Input: -2.75,-2.94,+1.70,-6.96
Output: -6.96
Input: +5.40,-3.58,-1.24,-1.05,+4.21,-2.10,-1.26
Output: -1.26
Input: +6.75,+2.14,+4.40,-3.18
Output: -3.18
Input: -1.29,-1.72,-4.58,+3.32,+3.54,+6.20
Output: +6.20
Input: +6.63,+1.38,+1.01,+0.78,-0.25
Output: -0.25
Input: +3.26,+2.55,-1.59,-4.20,-6.36
Output: -6.36
Input: +4.99,+3.38,-2.16,+5.21,-3.28,-5.85,-2.34
Output: -2.34
---
[+4.19 +1.35 -2.86 +1.60 -1.20 -6.37] | +1.35
[-2.37 -0.02 +6.48 -4.79] | -0.02
[+6.39 +4.24 +4.92 -2.98 +2.21 -0.98 +1.11] | +4.24
[-7.00 -2.67 -5.86 +0.65 +2.60 +3.45 +1.66] | -2.67
[+6.70 -6.26 -5.55 +2.53] | -6.26
[-5.56 -2.18 +1.78 +3.54 +1.15 -1.74] | -2.18
[+0.15 +0.02 -4.18 +5.65] | +0.02
[-4.71 +5.48 +5.22 -5.88 +7.12 -2.36] | +5.48
---
[[ 2.272  0.651  1.171 -0.370 -0.172 -1.010]
 [-0.761 -1.657  0.227 -0.011 -1.270 -0.227]
 [ 0.560  0.084  0.136 -1.140 -0.011 -1.126]] -> -1.140

[[-0.087 -1.952  1.603 -0.301]
 [-1.574  0.819  0.224  0.972]] -> 0.819

[ 1.5  0.8  2.0  0.3  1.2  0.9 -1.7] -> 1.2

[  7.30 -18.32  -5.19  18.44 -11.12   0.75] -> 18.44

[-13.82  10.25 -10.57   3.18 -12.92] -> -10.57

[ -36.88  -22.46 -158.34  -58.47  101.06   41.60] -> -58.47

[[  8.53 -11.53  14.87 -11.29  -3.33]
 [-17.51   8.58  -4.01  16.06  16.62]] -> -4.01

[-0.5  0.0 -0.6 -0.1  1.4 -1.1 -0.6] -> 1.4

[ 1.4 -0.7 -0.7 -1.8] -> -0.7

[ 0.858 -1.293 -0.691 -1.764 -0.519  1.827] -> -1.764
---
+6.94,+0.95,+3.65,+3.35,+5.50,+5.05 ⇒ +3.35
-2.20,-3.34,-5.32,+3.37,+1.38,+1.95,+5.98 ⇒ +1.38
+2.91,+7.14,+2.62,+1.76 ⇒ +7.14
-1.06,+1.03,+1.14,-3.86,-2.48,-6.19,-1.10 ⇒ -2.48
-6.96,-5.16,+2.12,-4.62,-3.10,-3.85,+1.39 ⇒ -3.10
+1.98,+3.97,+0.44,-1.97,+0.85,+1.41,-5.18 ⇒ +0.85
-2.66,+3.63,-6.04,-5.80,-3.54 ⇒ -6.04
+2.03,+5.54,+3.58,+5.66,-6.25 ⇒ +3.58
---
[[176.34, 49.86, 46.86, 211.60, -207.91], [155.81, 16.45, 77.21, 189.17, -190.19], [-31.28, 81.98, 71.21, -10.25, 80.27]]: 71.21
[[1.563, 1.943, 1.117, -1.636], [0.403, 1.081, 0.305, 0.044], [0.241, 0.320, 0.219, 0.228]]: 0.219
[[-106.184, 140.620, 30.017, -174.163], [-58.613, 174.316, 56.055, -91.306], [49.541, -113.991, 200.440, -182.276]]: 200.440
[[19.561, 0.259, 1.704, 19.561, -0.226, 23.536, 20.087], [-7.643, 22.585, -3.507, -7.643, 3.180, -12.186, -0.639], [8.511, -22.552, 10.123, 8.511, -2.816, 11.205, -3.673]]: 10.123
[[-11.022, -0.219, -11.065, 18.295], [7.952, -0.414, -10.676, -11.237], [-4.711, 16.436, -0.201, -14.599]]: -0.201
[[0.55, -0.17, -1.28, 0.07, 1.56, -0.76], [0.50, -0.61, -1.18, -0.19, 1.73, -0.60], [0.32, -0.17, -1.39, 0.39, 1.98, -0.93]]: -1.39
[[-0.17, -0.14, -0.05, 0.07, 0.12, 0.15], [0.12, -0.07, -0.08, 0.15, 0.09, 0.16], [0.12, 0.09, -0.12, 0.15, 0.18, 0.10]]: -0.12
[[-21.871, -101.383, -52.818, 184.337], [-123.333, -103.241, 33.772, -131.609], [-36.040, 124.900, -116.229, -169.495]]: -116.229
[[0.70, 0.29, 1.29, -0.74, 0.13], [-2.04, -1.09, -1.06, 2.15, -1.08], [1.23, 1.08, 0.35, -1.60, 0.68]]: 0.35
---
-5.59,+0.97,-1.39,+0.77
-3.02,+2.84,+2.00,-4.54
+1.14,-5.93,+4.69,-6.15
value +2.00

+2.12,-1.93,-0.15,-1.64,-1.46,-0.04,+4.49
+5.78,-2.95,-1.47,-1.06,+1.57,-0.11,+3.55
value +3.55

+2.33,+3.29,+3.25,+5.16 value +3.25

+6.43,+4.43,+0.78,-6.85 value +0.78

+3.90,-4.15,+6.09,+4.18,+4.38,-0.70
-6.55,+3.44,-3.58,+1.69,+0.15,-4.36
+0.63,+6.49,-4.47,+3.26,-0.61,+2.04
value +4.38

+0.49,-4.94,+2.56,+5.32,-0.54,-1.76 value +0.49

-0.61,+4.55,+5.52,-1.43,+5.77,+1.23 value +4.55

-3.49,-0.60,-5.16,+2.79,+5.45,+2.36 value +2.36
---
((+0.65, -5.64, +2.20, +5.11), (-0.88, -0.71, +0.29, +0.95), (-2.20, -4.20, +2.07, -0.51)) value +0.29
((+1.92, +4.16, +0.86, +2.99, +2.78, +1.83), (+3.94, +2.10, +2.03, +6.62, +2.43, +1.44), (+2.20, +0.99, +4.32, +2.42, +1.44, +1.62)) value +2.43
((+1.31, +1.46, -0.30, +3.10, -0.40), (+0.07, +0.25, -0.70, +1.69, +0.22), (+0.08, +5.30, +0.53, +3.02, -2.27)) value +1.69
((+2.91, -6.60, +4.86, +4.69, -3.62, +3.16), (-2.05, +0.73, +3.39, +3.72, -2.34, -0.80), (-1.76, +3.91, -2.23, -4.35, +1.71, -0.32)) value -2.34
((-0.23, -0.37, +3.13, +0.28, -2.33, +0.62, -2.99), (-0.02, +0.40, +0.31, -0.70, -0.67, -0.68, -0.41), (+0.41, +0.89, -5.18, -0.90, +3.48, -1.46, +4.94)) value -0.68
((-0.11, -2.86, +2.02, +1.10, -0.19), (-5.68, -2.88, +2.02, -0.60, -4.60), (+2.66, +2.30, -0.77, -0.74, -0.52)) value -0.60
((-4.33, +1.60, -3.49, +1.88, +2.16, -2.03, +4.85), (-2.04, -2.16, -3.29, +2.22, +3.38, -1.38, +4.10), (-5.55, -0.35, -3.00, +2.87, +1.52, -3.69, +2.88)) value -1.38
((-2.30, +4.16, -4.75, -1.12, -3.66, -0.32, +5.09), (+0.94, -3.53, -3.68, +0.31, +3.53, +0.22, -0.66), (-0.13, -6.16, +0.15, +3.77, +0.51, +4.10, -4.51)) value +0.22
---
[183  38  43  20  23  29 244] value 20
[7076 9268 3511 2571 6037] value 9268
[ 26  -7   1 -43 -18  25  14] value -43
[-451 -499 -750 -652 -564  885 -794] value -652
[ 672 -590  203  307  577   51  507] value 307
[6300 5755 3169 8019 4197 4145] value 3169
[ -4  26 -29   1  49  35  -9] value 1
